Turns, then the turns between two rows, first turn first; the first pair answered
fis:
[ 0.87,  0.42, -0.91,  0.88, -0.58,  1.21,  2.23,  1.40, -1.32,  1.09,
  2.30] => [ 1.57, -0.82, -0.27,  0.70, -0.37,  2.09,  2.48,  1.95, -0.47,  0.95,
 -0.02]
[ 0.39, -0.58, -0.77,  0.55, -0.19, -2.25,  0.98, -1.45, -1.75,  0.47,
  2.93] => [ 2.05, -0.78, -0.36,  0.69,  0.12, -1.18,  1.71,  0.34, -2.34,  0.88,
  2.45]
[-3.04,  1.84, -0.31, -1.13, -0.62,  0.54, -0.73, -1.00,  2.34,  1.01,
  0.06] => [-2.96,  2.41, -0.91, -0.80, -0.68,  0.24, -0.61, -0.52,  1.10,  1.20,
  1.87]
lig:
[ 1.56, -1.02,  0.77,  0.30,  0.20, -1.34,  0.96,  0.68, -1.22, -0.86,
  2.00] => [-0.53, -1.24,  1.27, -0.41,  0.24, -2.12, -0.14, -1.66,  0.43, -1.35,
  0.81]
[ 1.78, -0.06, -0.54, -0.54,  0.89,  2.03,  0.18,  1.49,  0.35,  0.41,
 -0.52] => [-0.31,  1.26, -1.04, -0.39,  0.23, -0.12, -0.27, -0.05, -0.32,  0.20,
  2.59]
[-1.46, -0.95, -0.18, -0.63,  2.19, -2.01, -0.97, -1.73,  0.59, -0.97,
  0.47] => [ 1.37, -1.76,  0.41, -0.61,  2.47,  0.27, -0.20,  1.25,  0.51, -0.41,
 -1.55]
[ 2.73, -1.25, -0.86, -0.19,  0.61,  1.22,  1.25,  2.91, -0.46, -0.40,
 -2.23] => [-0.56,  0.95, -2.40,  0.31, -0.09, -2.31,  0.42,  0.18, -1.73, -0.78,
  3.21]
lup:
[ 0.43,  0.79, -0.74, -1.06,  1.05,  0.02,  0.01, -0.09, -2.18,  3.09,
 -1.53] => [ 0.25, -0.78, -0.39, -0.70,  0.96, -1.63,  0.90, -1.34, -1.95,  2.17,
 -1.89]
[ 1.13,  0.20,  0.55,  0.36, -1.17,  2.19, -1.79,  0.96,  0.74,  0.35,
 -1.11] => [ 0.94, -2.00,  1.03,  1.37, -1.32,  0.15, -0.30, -0.39,  0.79, -0.79,
 -1.60]
[-2.15, -0.84, -0.61,  2.65,  0.06, -1.55,  0.96, -3.56,  2.88, -1.27,
 -1.20] => [ 0.06,  3.64, -1.61,  1.35,  0.36,  3.87, -1.08,  1.10,  1.46,  1.49,
  0.50]
Molo:
[-1.08, -1.49, -0.49,  1.57, -0.87, -3.60,  2.56,  0.78, -0.59, -0.82,
  1.92] => [ 0.99, -1.18,  0.35, -0.82,  0.10,  2.15,  0.86,  3.64,  1.72,  0.42,
 -2.78]
[-3.39,  2.67, -0.44, -0.80,  0.00, -2.06, -2.39, -3.36, -0.21, -0.62,
  2.63] => [ 1.74, -3.88,  1.33,  1.73,  0.30, -2.85,  2.55, -0.94, -0.51, -1.86,
 -2.16]
[ 0.48, -0.99,  0.44,  0.00, -0.01,  0.34, -0.26, -0.53,  1.22, -0.42,
 -1.48] => [-0.72,  0.52, -0.06, -0.20, -0.21,  0.22, -1.18, -1.28,  1.20, -0.10,
  0.10]
Now pairs of rows:
Between the rows of a pair lie two turns.
[-0.80, -0.04, -1.37,  1.58,  0.43, -1.90,  0.21, -0.88, -0.13,  1.04,
  2.84] => [ 1.40,  0.13, -1.18,  1.36,  0.58,  0.65,  0.46,  1.72, -0.62,  1.95,
  2.03]
lup, fis
[-1.49,  0.24,  0.62, -1.60, -0.23,  2.73, -1.27, -0.84,  2.87, -0.11,
 -2.71] => [-3.52,  2.51, -0.59, -0.98, -0.89,  0.15, -1.46, -2.06,  1.32, -0.02,
  1.86]
fis, fis
[ 0.79,  0.60,  0.60, -0.35, -0.37,  1.87, -0.26,  1.29,  1.67,  0.44,
 -1.15] => [-0.07,  1.68, -0.47,  0.65, -0.90, -0.14,  0.40,  0.93,  0.00,  0.45,
  2.52]
Molo, fis
[-1.39, -2.70,  0.13,  0.47, -0.38, -3.48,  0.81, -2.93,  2.00, -1.33,
 -2.05] => [-0.22, -0.71, -1.40,  1.93, -0.75, -4.13,  2.14, -0.48, -1.54, -0.32,
  3.09]
lig, lig
[-1.56,  2.61,  1.15, -1.00, -1.10,  1.91, -2.23,  0.29,  4.38,  2.18,
 -3.75] => [-1.61,  1.80, -0.79,  2.66, -2.24, -4.25,  1.51, -0.07, -0.19,  1.66,
  3.79]
Molo, fis
[ 0.82,  2.81, -1.51, -1.21,  0.07,  1.58, -2.42,  0.38,  0.63,  1.77,
  0.97] => [ 2.89, -0.61, -1.12,  1.48, -0.30, -1.76,  1.55,  0.83, -1.41,  0.40,
  1.55]
Molo, fis
[-0.28, -3.31, -1.10,  2.11,  0.43, -3.45,  3.28, -1.03,  0.01, -0.89,
 -0.91] => [-3.84,  2.03, -2.37,  0.04,  0.37, -2.06, -1.19, -2.45,  0.72,  0.38,
  2.12]
Molo, Molo
[ 3.34, -2.00,  1.20,  0.69,  0.58,  0.89,  2.48,  1.60, -0.13,  0.16,
 -2.22] => [-1.65,  2.43,  0.32, -2.02,  0.42,  1.16, -2.48, -2.23,  1.99,  0.28,
 -0.24]
fis, Molo
[-3.60,  2.50,  0.21, -2.64, -0.17,  1.21, -3.56, -2.38,  2.48,  0.07,
  0.04] => [ 1.65, -4.80,  1.91,  1.38, -0.24, -1.58,  3.03, -0.27,  0.45, -1.57,
 -2.70]
Molo, lig
[ 2.38,  2.25, -0.66, -0.11,  0.39,  2.76,  0.36,  3.10, -2.07,  2.14,
  2.26] => [ 3.66,  0.20, -0.26,  0.55,  0.36,  2.44,  2.00,  3.63, -2.10,  1.61,
  0.80]
Molo, fis
[ 1.74, -1.04, -0.13, -0.27, -0.11,  0.93,  0.58,  0.32,  0.30,  0.09,
 -1.84] => [-1.12,  0.62, -0.83, -0.87, -0.26,  0.03, -1.25, -1.87,  1.01, -0.17,
 -0.46]
fis, Molo
[-1.01, -1.17,  1.29, -0.23,  0.88,  0.73, -0.71, -1.38,  1.26, -1.43,
 -2.72] => [-1.29,  0.68,  0.76, -1.14,  0.89,  2.12, -1.77, -0.57,  1.24, -0.65,
 -1.90]
lup, fis
[ 2.81, -2.05, -0.41,  0.78,  0.34,  0.08,  2.46,  2.01,  0.10,  0.09,
 -0.86] => [-1.50,  1.97, -1.08, -1.96,  0.39,  1.46, -2.24, -0.51,  2.25,  0.77,
 -0.11]
fis, Molo
[-0.61,  1.50,  0.30, -1.29,  2.85,  0.55, -0.22,  1.12, -0.12,  0.45,
 -1.72] => [-0.49, -0.15,  0.41,  0.34,  2.69, -2.14,  1.91,  0.66, -1.24, -0.17,
 -0.57]
lig, lup
[-2.63, -1.32, -0.47,  0.93,  0.39, -2.49,  0.23, -3.63,  0.92, -0.73,
  0.94] => [-2.10,  2.01, -0.73, -1.36,  0.72,  2.49, -2.94, -1.15,  1.75,  0.79,
  0.39]
lig, Molo
[-1.66,  3.66, -0.45, -1.57, -0.76,  2.49, -3.44,  0.86, -0.38,  1.33,
  1.57] => [-1.59, -3.13,  1.22,  0.65, -0.76, -2.81,  0.59, -2.85,  0.73, -1.64,
 -2.16]
Molo, lig
[ 1.69, -1.27,  0.32,  1.76,  0.12, -1.12,  1.72,  0.88, -1.34, -0.24,
  1.27] => [-0.78,  2.34, -0.50,  0.00, -0.10,  0.48, -1.51,  0.23, -0.42,  0.63,
  2.74]
Molo, lig
[ 2.19,  0.51,  0.46, -0.58,  0.11,  3.02, -0.69,  2.37,  0.39,  0.31,
 -2.00] => [ 2.27, -1.93,  0.38,  1.90, -0.55, -1.73,  2.37,  1.20, -1.22, -1.14,
 -0.04]
Molo, Molo
[ 1.82,  1.86, -0.16,  1.17, -0.50,  1.35,  0.63,  3.45, -1.65,  1.13,
  1.73] => [ 2.48,  0.81,  0.37,  0.94, -0.20,  2.01,  0.72,  3.61, -1.00,  0.93,
 -0.46]
Molo, fis
[-1.14,  0.20, -1.94, -0.01,  0.60, -2.31, -0.27,  0.60,  1.76, -2.02,
 -0.34] => [ 0.06, -0.91, -1.91,  0.46,  0.45, -2.25,  0.79,  1.68,  1.24, -2.22,
 -0.53]
lup, lup
